cols: K X J F M S H N E L
[ 92 123 145 116 104 165 148 144 135 102] : guva
[131 123 142  69 105  85  92 129 167 132] : gazo
[113  83 106 148  97  61 113 153 127  49] : Zaken
[148 111  92 159 113 122  95 149 115 137] : Tedug
[113 148  83  62  97 106  49 127 153 113] : Lobup
[154 143 124 135 173 147 178  98  95 156] : tid
[132  98  96 167 106 183 160 140  83 145] : gevuk
[117 117 103 172 112 155 120 147 108 116] : disar
[ 44 174 113 133 132 143 103  80 140  83] : luzed
[131 118 122  77 102 117 110 131 143 140] : gemod
tags:
[95] -> z777
[139] -> z125
[140] -> z306
[133] -> z474
[143] -> z206
[141] -> z932
key luzed 8: 
z306
chg Zaken: [113  82 106 148  97  61 113 153 127  49]
1, [83]
len: [131 123 142  69]
4
perm: [ 49  62  83  97 106 113 113 127 148 153]
Lobup
down: [145 142 106  92  83 124  96 103]
J

cols: U A C D
[202 103 183  62] : vaku
[140  99 137  90] : silu
[113 114 209 152] : makip
[144 158 200 111] : fava
[111 144 158 199] : toza
chg toza: [111 143 158 199]
1, [144]
len: [144 158]
2
key -> tag
[112] -> z232
[113] -> z33
[111] -> z35
[143] -> z290
[144] -> z281
[114] -> z655
key makip 0: 
z33
chg silu: [140 100 137  90]
1, [99]
perm: [111 200 158 144]
fava
len: [140  99 137]
3
len: [140]
1

cols: V Q Y R P
[160 139 149 159  98] : pum
[159 139 150 222  98] : kefig
[159 139 150 160  98] : sus
perm: [ 98 139 150 159 160]
sus
len: [159 139 150]
3

cols: bozip bime mede vom Magiv tik muk
[125 129 131 115 116 130 115] = redu
[125 129 131 135 119 125 122] = Mege
[125 129 131 136 135 128 129] = Lata
[128 128 130 132 125 126 127] = sef
[125 129 135 135 205 140 178] = fefa
down: [135 136]
vom
perm: [131 129 136 128 129 125 135]
Lata

cols: T B G W Z
[127 128 125 121 130]  vavag
[127 128 129 130 127]  pokup
[149 123 107  74  88]  porom
[106 130  88  41 194]  faka
[151 124 123 104  70]  bemu
len: [127 128 129]
3
down: [127  88]
Z
tags:
[128] -> z50
[127] -> z362
[123] -> z454
[129] -> z452
[108] -> z322
[107] -> z222
key pokup 2: 
z452

cols: dun zubo vaba ludo Rumo
[131  78 121 162 139] -> Teg
[131 109 121  90 141] -> sokas
[171 132 121  79 139] -> mazif
[140 223 121 176 105] -> Puga
len: [131 109 121  90]
4
chg mazif: [171 132 121  78 139]
3, [79]
Table of tags by key:
[140] -> z825
[139] -> z303
[177] -> z172
[105] -> z75
[141] -> z963
[176] -> z542
[106] -> z659
key Puga 4: 
z75
chg Teg: [131  77 121 162 139]
1, [78]
len: [131 109 121  90 141]
5

cols: Bufod vugo ded siba mesog tevig nesub lanuz
[128 145 118 122 102 122 142  88] : Pulif
[120 145 137 108  60 122 141  49] : kuvem
[128 145 118 122 102 122 142  99] : guf
chg guf: [128 145 118 122 102 122 143  99]
6, [142]
Table of tags by key:
[141] -> z706
[143] -> z545
[142] -> z635
[120] -> z380
[140] -> z757
[121] -> z986
key kuvem 6: 
z706
len: [120 145]
2

cols: lod Bas mam Datu Biru magup roke
[218 147 218 108  95 124  99] -> rorof
[ 85 200 171 141 186 152  99] -> zelof
[145  77  87 130  98 118 176] -> tezi
[ 95 109 218 147  99 124 218] -> gerit
[100  99 199 152 186 171 141] -> vura
chg zelof: [ 85 200 172 141 186 152  99]
2, [171]
perm: [ 95  99 109 124 147 218 218]
gerit
len: [ 95 109 218]
3
perm: [ 99 124  95 108 218 147 218]
rorof
len: [100  99 199 152 186 171]
6

cols: Zomi Biret Kikip vero
[145  85  64 206] : sateb
[ 91 163  73 165] : mopin
[ 68 106 129 203] : matef
[ 77 150  75 183] : Suku
[152 207 164 110] : Pime
[206 146  64  84] : sadid
[152 117 170 108] : pofov
[ 64 146  85 206] : nuruk
[158  71 160  96] : pupel
[111  97  36 120] : gog
perm: [206  64 146  85]
nuruk
len: [152 117 170]
3
chg nuruk: [ 64 147  85 206]
1, [146]
len: [206 146]
2
perm: [ 64  85 145 206]
sateb
perm: [120  36  97 111]
gog
len: [111  97  36]
3

cols: figiz Rezo pid Pivat
[160 168  64 130] : nizov
[144 141 175 131] : lusav
[128  98  77 130] : navo
[108 131  47 127] : vofe
[131 175 144 140] : Vup
[128 198 115 128] : Zirag
[108 131  47 130] : fugov
[203 134 128 129] : mes
chg fugov: [108 131  48 130]
2, [47]
len: [108 131  47]
3
perm: [131 144 141 175]
lusav
chg vofe: [107 131  47 127]
0, [108]

